In the rows, zero is written as 128.
The same turns and mirrors carry the whole set onto itself, and each row onto the other rows of its family. Which rows share a family with each named row? Give them in list order.
These 18 rows form 3 families of 6 rows each.
B: [146 133 121 103 133  68 118 134  98 115 129 116 134]
Y: [145 127 105  84  81 158 166 119 114 118 155  88 134]
X: [130 156  87 105 129 164 115 147  98 147 129 109 154]
K: [126 156 130  85 100 147 164 128 113 156 126 123 161]
N: [127 105 140 117 144 114 115 120  94 142 167 132 123]
L: [169 123 138 127 116 115 126 117 129 102 156 129 143]
V: [128 148 116 106 126  78 133 150 128 101 126 116 140]
Z: [142 132 100  68 108 154 142 111  83 120 122  87 139]
R: [113 144 111 117 155  93 119 151 112 119 141 129 120]
T: [154 115 126 110 138 113 127 120 129  80 135  94 151]
P: [109 136 132  84  95 122 174 131 112 153 133 102 161]
J: [118 153  80 127 106 149 114 154 123 143 131 118 160]
F: [ 92  99 135  99 140 110 122 114  95 135 153 127 123]
E: [109 106 149 114 127 121 140  96 122 124 150 147 136]
C: [146 113 130 131 126 144 121 119 140  95 158 114 151]
H: [128 116  90  84 104 157 134 116  94 111 143  76 125]
M: [104 127 115  99 116 140 152 144 103 179 145 107 165]
U: [131 143  66 102  99 130 115 140 100 131 109 103 149]

The rest of the family of H: V, P, J, F, C
The rest of the family of Y: R, T, E, M, U

The same turns and mirrors carry the whole set onto itself, and each row onto the other rows of its family. Which rows share a family with each named row? Give them in list order.
These 28 rows form 7 families of 4 rows each.
lebev: [108 133 153 108 146 155 166 127  59]
repa: [157  88 114 133 131 134 121 132 111]
guv: [109 115 173 110 142 141 174 122  66]
dun: [157  89 147 117 148 164 140 139  57]
Punep: [140  74 119 138 137 136 121 134 115]
rigo: [157 103 152 115 163 165 140 146  67]
Mepeg: [142  83 124 151 130 145 119 123 119]
Soni: [ 99 120 133 127 124 124 155 113 127]
tud: [152  89 143 109 153 172 125 130  64]
suker: [107 126 164 116 143 154 170 127  60]
zod: [140  87 115 137 129 135 112 121 115]
pufi: [138  81 124 147 127 135 115 120 114]
bep: [138  84 115 127 128 155 123 129 126]
Buvo: [154  96 140 118 159 160 124 144  61]
vek: [154  96 140 117 147 168 120 138  61]
Nik: [103 105 129 126 108 123 160 109 120]
Notan: [152  85 130 102 161 156 142 138  65]
pifad: [110 124 152 137 110 133 161 118 125]
led: [115 135 161 107 134 153 175 118  68]
Basuv: [108 130 154 100 143 143 168 125  58]
pob: [124 124 167 111 141 133 180 127  64]
pakub: [ 92 119 136 137 127 121 160 109 111]
tes: [103 117 141 131  98 127 157 115 116]
Lidas: [102 121 167 108 140 155 180 123  77]
Rig: [ 95 119 137 134 115 129 159 104 113]
reze: [ 98 124 136 141 121 118 161 120 112]
gavul: [154  93 139 112 172 161 137 137  67]
vuz: [147  94 106 134 129 147 120 130 117]

The rest of the family of Mepeg: tud, Basuv, reze
The rest of the family of Buvo: suker, zod, Rig
The rest of the family of Soni: dun, Punep, led
The rest of the family of lebev: pufi, vek, pakub
The rest of the family of guv: tes, gavul, vuz
The rest of the family of repa: rigo, Nik, Lidas

The same turns and mirrors carry the whole set onto itself, and each row onto the other rows of its family. Which rows share a family with each named row? Give them in list order.
These 32 rows form 8 families of 4 rows each.
dolo: [149 142 119 114 147  94 110 134 143 108 121 114 113 119]
veb: [149 141 130 118 159 130 112 139 127 127 115 112 123 143]
fik: [130 131 115 108 112 127 147  95 123 104 112  65 116 134]
Sisud: [114 140  83 113 112 120 156 102 157 141 139 115 107 136]
Zupaf: [135 100 108 130  87 118 148 113 119 121 194 124 146 121]
Vako: [125 106 152 133 139 158 125 142 108  93 145 129 148 132]
vofa: [122 130 148 124 148 158 124 112 129 116 117 105 126 144]
meva: [133 118 116  91  78 134 172 116 108 133 160 124 111 107]
bul: [114 112  81 123  89 123 158 134 132 116 179 140 134 120]
rike: [141 136 126  84 107 134 167 103 118 144 128 117  95 117]
kifu: [126 116  92 120  88  96 122 142 137 103 175 111 134 111]
ruker: [148 117 116 123 130  96 112 159 125  88 154 133 136 109]
Puru: [102  99 127 132  94 159 135 129 118 105 172 111 151 134]
zik: [148 111 132  96 101 134 167 139  92 115 158 146 120 100]
noto: [ 97 122 125 120 105 158 133  98 140 128 144  84 127 146]
vogem: [144  99 126 121 110 130 144 138  89  69 147 106 146 113]
zene: [114 115 101 139 116 142 160 158  94 128 173 118 140  98]
rur: [118 150 109 125 154 139 152 128 119 152 119  96 109 115]
rad: [160 137 135 120 160 118 133  98 131 131 123 122 120 135]
dos: [ 98 134  89 129 107 140 161 126 118 153 156  88 121 111]
Ziv: [140 145 112 118 163 125 144 125 137 121 113 143 109 131]
pagim: [118 141 100 112 107 127 123 112 145 150 138  83 117 149]
fegid: [147 109 126 131 134 131 118 168 102 104 158 137 151 127]
kimo: [133 130 121 136 162 142 148 158  92 128 138 126 129 102]
nesuz: [132 132 106 118 106 118 145  78 144 147 153  97 119 137]
zub: [121 105 106 116  78 130 152 113 109  91 153  77 134 121]
Norof: [165 107 137 132 142 118 136 132 106 104 164 150 147 120]
Diso: [152 123 137 114 143 129 139 122 101  82 106  95 126 123]
tam: [125 140  95 110 105  94 118 115 156 122 142  91 112 124]
Zap: [140 114 108 128 140 124 148 156 116 100 154 166 135 116]
bif: [158 130 142  89 129 135 162 126 102 125 126 139 106 108]
Vud: [117 111  96 125  80 130 128 145 121 125 184 107 145 133]

The rest of the family of Puru: Vako, vofa, noto
The rest of the family of Norof: Zupaf, rad, nesuz
The rest of the family of rur: zene, dos, kimo
The rest of the family of ruker: dolo, kifu, tam
The rest of the family of rike: meva, zik, bif
The rest of the family of pagim: veb, fegid, Vud

The same turns and mirrors carry the whole set onto itself, and each row onto the other rows of its family. Which rows share a family with each named row? Give them in list order.
These 16 rows form 4 families of 4 rows each.
botu: [148  82 152 144 104 149 142 131 163 122 164 135 145 102 129 101 102 140
  87 106 148 133 123 146 106  99 130 117  90 136 121 147 143 146 151]
finib: [132 142 100 139 132 120 118 146 133 137 126 124 119  72 122 159 135 118
 163  75 108 111 140 107 118 132 133 116 140 131 135 156 107 110 110]
Vaga: [161 107 180 147 113 141 134 142 149 139 125 122 144 125 113 145  99 126
 121  68 132 123 127 154 137  98 141 137 101 118 124 144 128 131 123]
roli: [147 129 137 120 139 127  99 137 142 133 121  92 167 116 102 116  99 113
 157 126 151 109 139 106 151 168 141 115 134  98 129  88 125 129 119]
seru: [136 123 120 121 136 130 105 128 151 126 142  97 173  98 110  90 103 126
 135 148 170 113 134  98 131 170 131 112 126 107 127  89 131 141 137]
Nur: [131 153 128 148  99  82 141 107 106  97 124 134 135 126 153 137 165 149
 110 130 153 150 135 135 128 137 141 100 107 128 111 111 150 140 160]
dogo: [137 128 128 139  94  87 138 116 107  87 134 141 122 134 159 132 162 140
 111 137 134 155 143 142 130 136 151  80 107 137 116 110 158 134 162]
vuf: [144 121 161 156 114 139 142 125 157 138 136 123 159 102 116 124 103 144
  98  85 165 125 115 142 115 102 125 147  94 119 115 145 129 147 137]
Zakop: [125 106  78 131 120 130 122 143 145 117 164 139 113  59 138 119 137 126
 137 111 110 121 143 103  93 132 131  88 130 153 136 159 124 119 135]
zatu: [146  89 121 109 128 137 100 140 153 113 157 107 158 109 118  83 101 116
 136 157 143 119 145 106 133 168 144  85 126 120 134  89 140 133 141]
zefon: [156  94 139 106 131 135  94 149 143 121 138 101 152 126 111 108  96 103
 158 135 125 115 149 114 155 165 155  89 133 112 136  87 135 121 124]
kas: [139 105  97 127 123 128 114 155 136 123 147 135 104  80 132 145 132 111
 160  89  85 119 150 113 115 129 144  85 139 148 140 157 119 105 119]
kofo: [163  69 171 135 104 151 133 148 155 123 153 135 131 125 126 124  96 123
 110  88 116 133 134 160 128  96 147 107  97 136 129 144 141 130 137]
Posid: [118 144  81 144 129 120 124 133 141 131 143 129 129  52 127 132 140 133
 141  96 133 114 134  97  94 135 119 117 132 136 129 158 110 124 127]
Razu: [139 160 140 149 101  79 137 115 100 104 108 129 131 138 146 158 160 140
 126 113 142 147 138 141 145 137 150 104 113 119 113 110 145 131 146]
Mume: [146 133 141 139  96  85 134 124 101  95 118 136 119 147 153 151 159 132
 128 120 120 151 147 147 147 134 159  84 114 130 118 110 153 126 149]

The rest of the family of Razu: Nur, dogo, Mume
The rest of the family of seru: roli, zatu, zefon

The same turns and mirrors carry the whole set onto itself, and each row onto the other rows of its family. Which rows share a family with each named row? Give them in list order.
These 18 rows form 3 families of 6 rows each.
Tuke: [122 127 138  91 111 152 127 163  92 116 132]
Gan: [137 155 138 120 129 119 152 150 126 102 135]
Tazul: [133 102 131 151 131  99 100 123 121 158 114]
Dudi: [122 115 126 103  90 165 130 104 113 135 141]
viv: [ 81 146 120 112 103 149 148 140 114 115 128]
zibu: [118 129 134 131 144  82 112 140 138 130 126]
rezit: [112 100 126  91 104 161 104 132 101 138 143]
varof: [127 144 139  95  97 150 148 133 111 109 136]
Kab: [130  96 114 137 112 152 114  92 128 155 141]
Nutup: [122  98 123 152 106 143 114 115  99 162 110]
Pul: [144 135 126 154 150 104 138 139 144 120 137]
nogud: [115  95 103 156 155 131 105 137 136 146 146]
Rulab: [124 123 114 157 161 121 127 168 128 123 136]
Gar: [128 138 133 124 140 131 139 180 106 108 129]
Zis: [ 93 150 130 112 129 105 135 148 135 107 133]
Zeme: [140 106 114 163 141 120 118 109 144 146 140]
buti: [107  85 109 123 125 153  95 119 123 154 148]
bam: [ 95 117 118 132  90 167 138 123  95 141 117]

The rest of the family of Gar: Tuke, rezit, nogud, Rulab, buti
The rest of the family of Pul: Gan, Dudi, varof, Kab, Zeme

The same turns and mirrors carry the whole set onto itself, and each row onto the other rows of its family. Which rows share a family with each named row? Give them in list order.
These 40 rows form 8 families of 5 rows each.
todef: [104 115 151  80 150 147 129 108 108 117 147 116 160 135 163 133 175]
gal: [104  93 128 116 110 127 128 117 140 164 133 106 156 126 109 161 166]
kubu: [118 124 154  71 114 153 149 125 108 117 189 137 145 142 168 117 119]
Zot: [111  99 149  86 148 148 127  99 126 127 133 118 148 134 179 130 166]
toru: [101 107 142  77 142 152 110  98 110 136 144 124 142 130 163 135 176]
Sesu: [151 110 126 118  74 110 117 144 151 152 148 142 135 131  99 122 153]
kupu: [162 106 156 112 105 115 135 146 136 128 164 134 135 137 146  86 105]
sufol: [166 106 156 115 108 124 142 141 136 131 160 123 128 154 134  81 111]
nefid: [154  90 151 113 100 114 150 157 136 122 153 132 140 147 133  98 102]
pibe: [158 111 150 111 110 134 151 153 125 123 153 135 128 151 147  98  95]
dito: [122 123 185  65 113 154 135 114 113 134 171 131 126 154 151 116 115]
fusu: [ 96  99 133  76 133 151 129 115  99 132 150 111 155 140 169 140 171]
Nilem: [107  88 110  93 108 132 126 123 115 160 132 111 165 124 103 149 168]
tatip: [127 113 133 112 108 126 137 114 136 160 129 112 164 126  96 159 176]
Sur: [155 105 166 125 113 112 147 150 121 123 158 144 135 142 140  98 108]
Non: [ 97 116 137  92 143 160 115 104 118 133 138 125 164 138 167 129 172]
Zeven: [164  96 158 114 110 105 146 130 131 134 154 129 135 140 124 101  95]
Fev: [114  99 117 100 119 131 140 105 124 162 139 113 163 127 109 169 168]
fesu: [112 124 167  64 116 151 137 126 117 109 178 143 137 142 145 113 105]
duk: [111 122 177  77 117 154 141 115 108 129 173 138 127 138 162 115 110]
Tabot: [159  99 153 102  99 113 157 150 134 118 177 139 149 132 136  97 113]
taf: [101 113 116 102 111 145 130  99 134 167 132 108 148 123 104 155 154]
pav: [157 113 116 111  88 122 120 143 157 149 148 139 122 135  96 120 159]
negiz: [117 115 153  66 147 154 112 104 113 140 133 119 148 130 162 131 172]
mogof: [148 119 122 120  90 104 105 147 142 137 134 132 130 139 107 119 170]
fofum: [150 121 117 116  92 106 102 153 141 143 151 140 141 128  96 123 141]
kef: [123  96 133 111 120 134 143 110 141 160 129 111 170 118 105 148 178]
tob: [158 123 117 110  82 119 124 149 158 150 161 135 139 130 102 135 150]
zumok: [147 102 122 109  81 108 127 158 135 136 145 141 156 125  94 114 159]
sagis: [104 108 147  68 144 159 110 105 110 127 136 132 157 135 145 126 177]
Nokur: [116  96 119 116 116 134 129 104 127 171 125 114 158 119 106 144 172]
Tunam: [104 108 170  67 124 163 134 116 114 112 164 137 123 154 152 122 121]
bifa: [112 105 172  69 120 157 140 121 101 127 169 134 124 152 147 122 106]
moril: [165 109 147 116 109 122 140 161 126 126 161 124 129 152 151  94 111]
zasu: [124 139 170  71 107 153 133 115 117 122 166 161 130 144 154 115 117]
Finuk: [114 111 167  72 124 153 134 108 118 124 181 156 134 143 158 128 110]
Gam: [151 115 105 114  84 115 116 155 140 144 139 142 149 141 106 130 158]
bipe: [121 101 127 106 122 142 143 110 133 172 119 114 147 115 107 151 173]
Gogun: [104 110 143  78 149 154 114  96 117 127 135 112 164 136 139 131 175]
nege: [173 117 119 110  89 108 120 153 151 142 150 138 138 136 111 134 142]

The rest of the family of moril: kef, tob, sagis, bifa
The rest of the family of fusu: kubu, Nilem, Tabot, zumok
The rest of the family of Gogun: pibe, tatip, Tunam, nege
The rest of the family of Zot: Zeven, taf, mogof, zasu
The rest of the family of Sesu: toru, kupu, duk, Nokur
The rest of the family of dito: sufol, pav, negiz, bipe

